(in the rows, 128 means zero)
runs of hidden systems
G, path 1 (11 x 18)
[[110  86 172 100  94 104 146 125 180 139 110 146 132 104 130 180  73 128]
 [ 84 157 135 208 141 105 144  81 142 120 151 136 150 132 143  74 121 108]
 [127  81 114 149 154 135  73 145  99  94 123 127 139  62  95 160 157  98]
 [140 117 170 102 108 134 133 155 184 117  86 161 191 152 124  99 121 138]
 [153 169  75 171 159 159 109  97 114 123 159 119 162 136 124  79 148 158]
 [160  85 102  71 146 141 120 171  79 104  85  92 114 134 125 148 143 131]
 [124 175 160  84  94 158 165 123 154 168 127 144 133 194 135 133 133 167]
 [116 142  52 156 137 108 149 109 111 149 162  88  82 111 125 131 112 155]
 [108 125 178  95 124 106 141 167 104 121  97  94  77 131 139 166 135  74]
 [112 153 168 147  83 126 133 109 176 170 172 182 119 111 109 132 103 137]
 [133 101  95 182 161  67 108 122 139 101 147  95 125  88 160 100 111 101]]
T, path 2 (11 x 18)
[[100 132 134 119 102 154 136  81 197 159 152 114 104 138 167 141 152  87]
 [ 92 159 131 146 115  87 128 168 122  74 121 101 133  75 133 165  87 150]
 [ 99 107 131 161 114 155 123 135 104 200  98 169 151 161 140  77  97 116]
 [139 136 141 109  95 164 125 123 169 110 162 114 116  49  88 115 173  91]
 [154 123 144 132 167  85 125 163  79  95 102 130 181 129 101 108 118 175]
 [160  99 107 119 148 193 128  67 124 163 133 151 116 175 117 115 146 109]
 [139 124 114  94 131  87 136 141 158  56 151  91 105 107 126 170 180 140]
 [114 162 123 152 159 110 129 121 106 149 103 133 159 206 165 143  86 178]
 [107 122  86 129  87 170 134 114 156 151 145 120  55 120 149 133 122  77]
 [102 164 173 131 111  66 120 190 131 116 137 104 153  89 148 129 142 145]
 [146 134 131 151 131 171 124 113 106 193 106 145 149 130 113  99  51 128]]
Y, path 3 (11 x 18)
[[129 185  94 150 120 121 145 127 210 119 120 118 125 179 142 122 111 136]
 [116 160 105 151  92 132  89 165 122 115 157 158  83  99 147 173  78 141]
 [142 107 128 116 102 129  80 190 160 198 116 126 142 110 145 110 150 110]
 [166 128 166  99 113 166 130  96 154 126 146  96 143  51 121 102  91  99]
 [118  75 172 132 157 101 123 115  44 129 140 130 142  93 138 113 134 125]
 [115 101 142 118 167 147 160  71 135 146  98 105 161 174 114 120 186 107]
 [103 141 121 137 134 113 179  88 129  48 138 146 131 144 113 149 110 170]
 [106 158  89 186 154 101 100 158 112 139 115 163 129 199 130 144 143 155]
 [132 161  86 108  88 176 118 172 193 122  99 122 106 135 109 156 128 118]
 [173 146 132 116  95 106  99 184 129 118 161 139 119  86 141 101  86 160]
 [159 111 127 127 152 149  83 136 100 198 120  84 120 100 139 115 119  82]]
E, path 4 (11 x 18)
[[148 146  76 106 120 120 148 145 126  88 149 144 113 177 130 119 150 196]
 [150 179  74 128 137 148 127 129 116  99 142  59  87 120 163 125 101 122]
 [120 132 133  90  76 155 153 157  98 152 130 136  43 133 140 137  88 108]
 [147 118 135 112 127  79 152 136 120 221 134 116 113 154 142 100  89 161]
 [135 110 174 143 153 103 134 103 134 156 120  78 133  70 119 119  88  74]
 [102  92 202 143 129 106 114 129 125 153 120 182 133 130 108 145 143  89]
 [153 101 135 148 166  95 105  99 185 144 133 149 198 139 107 134 162 154]
 [123 132 126 154 138 140  90 125 162  33 132 123 176  78 133 145 148 110]
 [104 138  96 134 104 185  88 145 116 100 133 183 135 158 142 160 162 154]
 [139 130  54  96 112 158 145 132 145 117 125  97 151 144 144 108 135 191]
 [ 97 178 114 125 110 156 152 149  71  93 125  74 106 105 154 107 105 125]]
A, path 5 (11 x 18)
[[ 97 106 105 175 170 103 138  77 158 141 102 133 131 183 126 167 127 114]
 [ 60 148 112 175 102 115 127 145 148  77 130 172 104 144 132 164 135 120]
 [106 178 119 173 108 126  84 196 142 163 106 150 162 126 119 134 115 147]
 [152 147 110 129  96 168 128 171 152 117 101 126 126  97 102  70  84  97]
 [166 138 166  79 108 164 114 144  92 112 162 114 149  73 139  84 141 138]
 [186  90 139  75 159 151 141  88 114 171 118  91 164 130 119 110 130 149]
 [128  96 123 106 156 118 181  51 119  85 152 101 104 150 141 125 154 129]
 [ 91 132 127 143 162  94 125 100 101 137 143 123 118 161 135 203 170 158]
 [ 93 131  84 172 130  85 148 148 166 149  91 144  94 184 110 159 109 122]
 [ 99 179 120 177  96 107 100 177 148  98 149 146  86 101 138 135 115 103]
 [149 133 142 129 107 140  72 201 120 168  99 140 142  93 124 120  90 116]]
V, path 6 (11 x 18)
[[ 90 138 105 169  84 145 134 117 189  99 139 177 157 108 120 112  94 144]
 [102 168 108 143 130 152 101 170  97 104 127  85 169  82 118 115 191 137]
 [149 125 138  87 115 175 135 160 166 165  64 133 163 173  99 113 143 120]
 [154 165 138 119 131 142 171  93 106 114 167 145 135 140  96  76 130 179]
 [163 120 120 101 192 112 128 125  70 139 109  60 120 159 137 134 153 131]
 [130 102 147 106 125 118 166  91 143 141 116 162  80 198 143 160  82 122]
 [115 144 104 158 125  78 124 119  96 116 196 127  81 104 162 140 104 164]
 [110 121 121 158 143 102  92 166 145 135  85  90 110 122 159 155 105  68]
 [ 96 127 162 140  64 149 127 142 164 119 144 190 111  91 115 122 103 101]
 [145 133 120 150 129 120  80 159 128 141 158 105 177  54 123  86 167 137]
 [140  99 154 121 152 166 127 111 162 119  70 111 189 124  94 119 135  84]]
A, path 7 (11 x 18)
[[154 181 169 152 167  65 147 115 150 141 139  77 142 125 124 106 114 124]
 [140  79 105 140 141 146 119 115  78 118 136 159  67 104  81 151 121  94]
 [137  99 150 103 130  74 108 163 163 125 130 135 146 162 172 116 181 139]
 [153 146 134 167 158 130 107  77 165 121 131 133 143 119 124 172  47 126]
 [ 83  84  97 138 106 158 117 149  73  93 113 163 119 147 169 102 137 116]
 [123 179 167 108 110 154 110 132 197 171 125 112 179 139 142 141 159 133]
 [107 113  94 143 111 146 171 114 110 108 115 125 134  83  96 120  48 156]
 [115 155 139 131 141 138 126 149  79 128 139 104 132 138 132  68 223 105]
 [169 125 139  79 127 128 140 127 176 152 119 119 126 111  64 186 129 146]
 [137 106  94 153 152  64 160 120  86  86 151 126 107 141 146  81 100 159]
 [152 152 135 131 168 148  70 123 124 143 135 110 101 151 138 171 185  82]]
V, path 8 (11 x 18)
[[ 56 147 122 147  86 128 116 169 118 104 128 122 155  81 165 149 113 153]
 [ 88 144 103 157  96 164 116 174 152 192  92 133 155 120 102 103 142 112]
 [135 168 156 120 110 130 163 152 165 116 123 126 150 107  58  83 158 128]
 [174 129 162 109 173 128 117 147  69 140 114 130 173 143  84 106 164 151]
 [185  92 117 108 176 142 146  74 131 140 126 136 110 185 101 119 146 117]
 [152 121 133  99 155  94 143  82 114  69 172 115 101 149 168 162 120 162]
 [113 111  91 144 142 125  96 122  95 135 123 121 103 157 199 177  82 136]
 [ 77 143  98 150  76 133 145 132 171 122 139 131  70 123 165 136  94  97]
 [ 92 174 156 144  85 108 109 192 130 131 137 111 139  71 148 121 113 130]
 [124 120 140 156 117 153 111 168 134 181  86 135 160  98  82  82 122  84]
 [146 118 174 112 124 130 153 109 152 121 149 137 150  92  64  85 182 113]]
G, path 9 (11 x 18)
[[ 91 178  86 150 116 134 105 177 123 173 120  93 104 153 154 129 168 119]
 [157 153 143  81  86 152 142 155 153 116 136  94  76  68 103 141 105  99]
 [130 153 172 135 111  67 135 155 108 157 164 140 113 136 165  81 107 146]
 [168 100 142 131 161 131  85  77 140 175 163 100 111  98 145 149 132  87]
 [139  67 173 109 141  85 168  88 130  70 132 154 125 128 127 129  98 130]
 [ 90 122 130 190 164 120  99  86 118 151 129 169 174 171 146 152 136 148]
 [112  76  70 144 130 164 132 112 158  82  90 123 134 103  98 144 120 100]
 [ 83 172 143 137 106 138 136 176 114  70 101 146 168 149 130 111 152 153]
 [141 154  76 145 111 184  88 162 129 185 123 114 154  98 107 114 128 142]
 [165 126 131  65 112 126 159 166 127 100 125  71 109 116 136  75 156 115]
 [161 186 177 104 141 123 120 130  88 183 164 122 130 148 128 141 133 176]]
E, path 10 (11 x 18)
[[164  81 150  61 137 106 121 121 129 143 145  90  91 118 158 177 146 124]
 [120 160 183 134 128  98 138 112 168 132 112 130 143 151 156 171  49 141]
 [ 77  83  96 182 111 104 116  99 149 155 161 153 123  76 124 149 112 129]
 [106 119 130 121 121 116 101 195 166 153  73 108 166 119 112 152 166 118]
 [119 160 128 175 120 165 129 129 140 124 112 166 193 123  82  83 106 143]
 [128  80  86 133 138 142 111 133  81 100 148 130 143 100 129  74 198 121]
 [161 169 157  73 150 179 127 132 109 104 103  94 143 178 137 133 171 130]
 [138 128 121 123 128 133 175  70 102  75 168 149 100 143 136 116  82 167]
 [116 124 101 119 141  88 128 125 111 129 153  78  63 138 180 165 154 120]
 [133 168 147 106 109 129 151 140 174 158 100 113  89 143 102 185  69 125]
 [107 103 111 178 103  67 142 146 140 159 147 163 109 103 124  90  75 138]]
Y, path 11 (11 x 18)
[[122  90 106 174 146  96 140  88 147 176 144 167 164 126  79 118 118 170]
 [ 89 156 122 186 143 125 126 140 141  70  96 111 131 110  99 128 145  67]
 [157 140 175  95 117 136 109 158 127 109 130 188 112 164 103 166 148 143]
 [185  75  56 135 151 130 107 131 154 122 106 131 148 131 119  99  97 143]
 [136 178 136 115 137 154 107 149  97  66 122  67 119 117 187 113 126  96]
 [140 109 146  63 113 144 132 129  87 193 142 133 113 160 156 160 122 182]
 [109 105  72 144 123 116 169  98 155 158 136  82 146 108 135  70 120 143]
 [ 79 201 177 161 131 106 139 119 106 118 160 100 107 103 129 158 136 109]
 [107  78 139 127 112 104 141 136 145 191 116 188 107 151  79 157 134 132]
 [146 123 102 172 137 118 126 112 206  78 136 128 144 100  99  84 142  91]
 [145 148 177 136 158 119  80 144  98  72 121 142 122 119 139 184 102 105]]
T, path 12 (11 x 18)
[[153 124 172 138 128 100 102 147  77 111 150 168 115 104 143 115  65 133]
 [157  53 129 118 146 143  93  89 146 183 138 120 167  95 146 114 130 112]
 [133 119 180  87 144 137 157  98 138  53 110  88 153  97 126 148 130 106]
 [ 83  79 116 144 134 128 142 104  76 120 119 183 149 154 122 164 108 179]
 [ 91 120  78 134 113 160 140 114 197 150 109 113 144 142 107 134 184 116]
 [103 208 124 149 118 116 151 171 123  55 121 124 117 140 108 123 135 142]
 [138 137  78 160 119 146  94 166  92 187 139 174 113 162 129  97 123 152]
 [183 157 134  90 117 139 116 146 177 141 153  73 111 102 137  86 167  96]
 [168 149 170 111 158  93 130 132  59 101 147 113 122 121 147 126  79 160]
 [145  52 124 105 145 135 122  81 117 206 132 131 112 143 146 145 113 121]
 [109 124 173 105 131  92 163  93 183  93 129  83 127 101 128 171 139 105]]

runs to name
path 13 (2 x 18)
[[141  64 109 122 154 104 120 122 193 120  84 111 174 121 116 160 120 129]
 [116 179 139 164 153 149 155 105 117  72 110 147 150 176 104  92 139 119]]
	G
path 14 (2 x 18)
[[165 150  73 108 132 161 143 136 140 163 123  99  93 129  60 142 150 139]
 [145 141 125 121 124  56 161 178 122  95 128  91  79 110 125  98 102 121]]
	Y
path 15 (2 x 18)
[[103 180 171 166 120 165 108 100 125 129 137 136 162 112 160 119  71 112]
 [116  54 102 118  93 152 107 162 104 125 120 137 121  55 121 115 111 107]]
	T
path 16 (2 x 18)
[[133 167 179 153 125 136 112 139 139 140 114 106 118 106 150 100  77  55]
 [123  70 163  98  81 165 113 134 109 155 145 169 135  70 120 112 118 117]]
	A
path 17 (2 x 18)
[[146 156 143 134 145 120 130 106  72 102 185 112 149  70 121  99 127 172]
 [105 108 133 135 170 111 144 135  77 183  73  95 127 158 102 145 142 112]]
	Y
path 18 (2 x 18)
[[125 108  91 150 161 158 124  78 161 123 124 117 171 133  95 113 201 113]
 [137 135 134  76 129 142 141 125 146  69 121 123 159 140 116 181 153 183]]
	V
path 19 (2 x 18)
[[148 134  73 135 123 119 122 171 183 145 121  92 117 104  89  94 174 109]
 [162 177 159 132 121 152  99 185 102 106 115 142 133 111 104  92 103 108]]
	E
path 20 (2 x 18)
[[117 136 145 154 157 120 134 111 169  78  93 103 116 119  95 157 146  51]
 [125 149 130 150 106 110 116 155 160 112 154 208 108 156  86 139 162 148]]
	E
path 21 (2 x 18)
[[ 65 175 133 153 110 124 127 125 147  93 140 122 176 115 145 169 138 171]
 [ 92 132  66 152 100 172 137 167 111 152  79 136 128 143 120 104  88 132]]
	T
path 22 (2 x 18)
[[153 139 206 107 126 152 142  79 146 176 139 154 160 141 122 116  93 136]
 [145  73  85 125 159 103 151  95  76 122 153  96 121  81 107 111 126 155]]
	V
path 23 (2 x 18)
[[173 106  82 156 149 119  66 168 112 153 139 135 145  94 104 110 143 143]
 [196 141 171  83 153 150 123 119 150 111 114  98 142 158 150  83 143  92]]
	T
path 24 (2 x 18)
[[137 138 122 160 134 166 126 147 128 183  77 149 149 168  98  72 105  96]
 [153 149 162  94 119 131 173 106 129 103 169 110  91  98  79  99 173 113]]
	V
path 25 (2 x 18)
[[111 146 128 161 133  89 111 119 214 107 148 142 163 141 137 139 177 134]
 [118 147 106 180 144 136 105 144 113  83  96 153 152 115 101 169  62 146]]
	A
path 26 (2 x 18)
[[163 116 150  97 177 108 100 153  74 148 100 121 143 177 140 171 135 162]
 [140 115 106 105 115 169 167  75 176 171 122 150 104 188 116 132 113 132]]
	G
path 27 (2 x 18)
[[109  64 132 111 119 161 112 129  70 101 106 170 139 116 142 162  87 142]
 [ 95  81 119 103 101 152 145  97 181 148 132 130 181 120 132 111 180 150]]
	T
path 28 (2 x 18)
[[108 171 170  93  98 125 147 136 106 177 176 108 116 125 144 115 177 157]
 [155  97 117 132 184 104 143 110  86 132  88 103 132 129  95 157  61 142]]
	E
path 29 (2 x 18)
[[141 177 126 134 175 165 131  81 154 149 108  71 152 170 131 132 149 105]
 [116 121 117 107 101 111 145 159 104  63 135 148  46 133 133 166 106 126]]
	T
path 30 (2 x 18)
[[134 102  91 110 127 107 105 177 187 110  91 111 171 141 149 141 153 150]
 [143 202 155 153 140 140 137 106 132  87 131 132 128 150 138 128  53 131]]
	A
path 31 (2 x 18)
[[145 142 171  79 150 143 153 106 136 126 109  80 156 182 169 100 169 119]
 [109 128 117 119 122 149 165  58 120 143 164 135 104 119 107 184 106 167]]
	A
